In the rows, zero is written as 100.
Which row each row swaps with, under one turn or mirror
The rows were stretched afterwards, more along some directions than others.
Q833: [121, 75, 96, 66, 108, 86, 103, 84, 133, 96, 79, 95, 116, 103, 69, 111, 108]
Q104: [95, 98, 109, 95, 119, 79, 129, 64, 141, 78, 72, 72, 95, 104, 110, 104, 91]
Q434: [117, 71, 115, 108, 139, 114, 101, 107, 122, 71, 63, 86, 109, 109, 90, 107, 89]
Q168: [127, 68, 93, 76, 121, 71, 109, 94, 113, 98, 103, 101, 98, 105, 80, 104, 96]
Q593: [118, 69, 115, 113, 147, 119, 96, 97, 127, 72, 60, 77, 95, 106, 97, 102, 85]
Q472: [129, 68, 97, 82, 133, 71, 107, 90, 114, 98, 100, 97, 91, 101, 82, 101, 94]
Q745: [127, 83, 107, 101, 128, 98, 107, 84, 130, 72, 68, 77, 80, 100, 80, 91, 85]
Q259: [122, 71, 120, 112, 150, 118, 111, 110, 121, 70, 58, 72, 114, 106, 92, 127, 85]
Q332: [127, 82, 118, 97, 135, 104, 110, 104, 125, 70, 64, 75, 100, 101, 93, 107, 85]
Q994: [115, 87, 95, 61, 110, 45, 128, 92, 120, 115, 107, 112, 94, 109, 80, 122, 100]
Q445: [91, 108, 121, 92, 123, 74, 138, 59, 123, 87, 80, 74, 101, 96, 102, 115, 95]
Q328: [106, 97, 109, 78, 105, 68, 138, 62, 134, 78, 78, 82, 94, 102, 89, 101, 93]
Q103: [128, 68, 98, 79, 124, 73, 108, 89, 112, 97, 103, 99, 94, 101, 83, 100, 94]
Q604: [113, 92, 92, 56, 105, 45, 128, 90, 121, 115, 102, 116, 100, 107, 78, 122, 103]
Q507: [109, 92, 94, 63, 108, 45, 127, 89, 120, 116, 96, 119, 96, 104, 77, 120, 103]
Q392: [110, 88, 92, 69, 113, 46, 125, 90, 118, 118, 98, 118, 94, 106, 76, 120, 104]
Q273: [120, 88, 113, 108, 132, 110, 107, 102, 135, 75, 65, 74, 98, 101, 102, 105, 86]
Q885: [122, 82, 113, 112, 131, 110, 111, 97, 144, 64, 61, 63, 97, 97, 97, 106, 84]
Q854: [95, 106, 125, 92, 128, 70, 135, 59, 131, 84, 71, 74, 110, 97, 115, 113, 95]
Q628: [92, 92, 116, 89, 122, 84, 130, 67, 129, 80, 68, 83, 107, 103, 106, 112, 94]
Q48: [100, 105, 119, 100, 123, 72, 142, 64, 136, 75, 62, 70, 96, 88, 107, 111, 91]
Q439: [121, 77, 111, 113, 143, 106, 99, 93, 139, 70, 61, 69, 88, 107, 103, 96, 83]
Q111: [115, 85, 89, 90, 108, 77, 109, 82, 121, 108, 78, 110, 84, 99, 62, 102, 108]
Q61: [87, 93, 119, 86, 117, 71, 137, 71, 111, 88, 86, 98, 109, 99, 88, 112, 99]
Q930: [128, 79, 95, 74, 127, 62, 111, 89, 111, 99, 104, 97, 88, 100, 81, 106, 91]
Q925: [88, 94, 116, 93, 118, 81, 135, 69, 121, 83, 75, 90, 113, 104, 99, 115, 99]
Q272: [90, 100, 108, 99, 111, 74, 136, 53, 139, 86, 69, 74, 89, 87, 93, 90, 100]
Q468: [91, 104, 121, 93, 118, 86, 133, 58, 127, 73, 66, 74, 108, 96, 106, 108, 94]
Q467: [94, 101, 115, 97, 127, 88, 144, 81, 118, 80, 65, 80, 114, 98, 97, 134, 93]
Q573: [101, 116, 118, 81, 104, 72, 140, 64, 125, 83, 74, 86, 101, 90, 100, 112, 101]
Q418: [101, 102, 119, 82, 130, 70, 136, 57, 128, 88, 75, 89, 95, 101, 107, 107, 94]
Q395: [128, 87, 102, 78, 118, 73, 124, 82, 103, 112, 68, 110, 79, 85, 78, 104, 109]
Q529: [122, 71, 110, 107, 129, 102, 105, 93, 145, 74, 58, 73, 91, 97, 86, 86, 93]
Q222: [130, 73, 98, 78, 129, 68, 108, 91, 107, 105, 103, 102, 89, 101, 82, 104, 95]
Q413: [120, 79, 121, 110, 137, 116, 104, 99, 130, 68, 56, 74, 100, 103, 97, 104, 87]
Q55: [132, 73, 115, 93, 140, 110, 104, 98, 134, 72, 70, 83, 96, 110, 98, 99, 85]
Q758: [129, 86, 125, 97, 133, 101, 104, 91, 128, 70, 64, 77, 105, 97, 94, 104, 93]
Q748: [127, 71, 94, 65, 99, 70, 117, 86, 123, 85, 79, 104, 112, 103, 72, 99, 105]
Q543: [112, 87, 92, 62, 108, 46, 130, 94, 124, 116, 99, 117, 95, 108, 78, 121, 104]
Q90: [113, 69, 118, 98, 132, 102, 108, 101, 114, 75, 79, 92, 107, 104, 81, 103, 91]

Q925 swaps with Q434
Q833 swaps with Q395
Q90 swaps with Q61
Q748 swaps with Q111

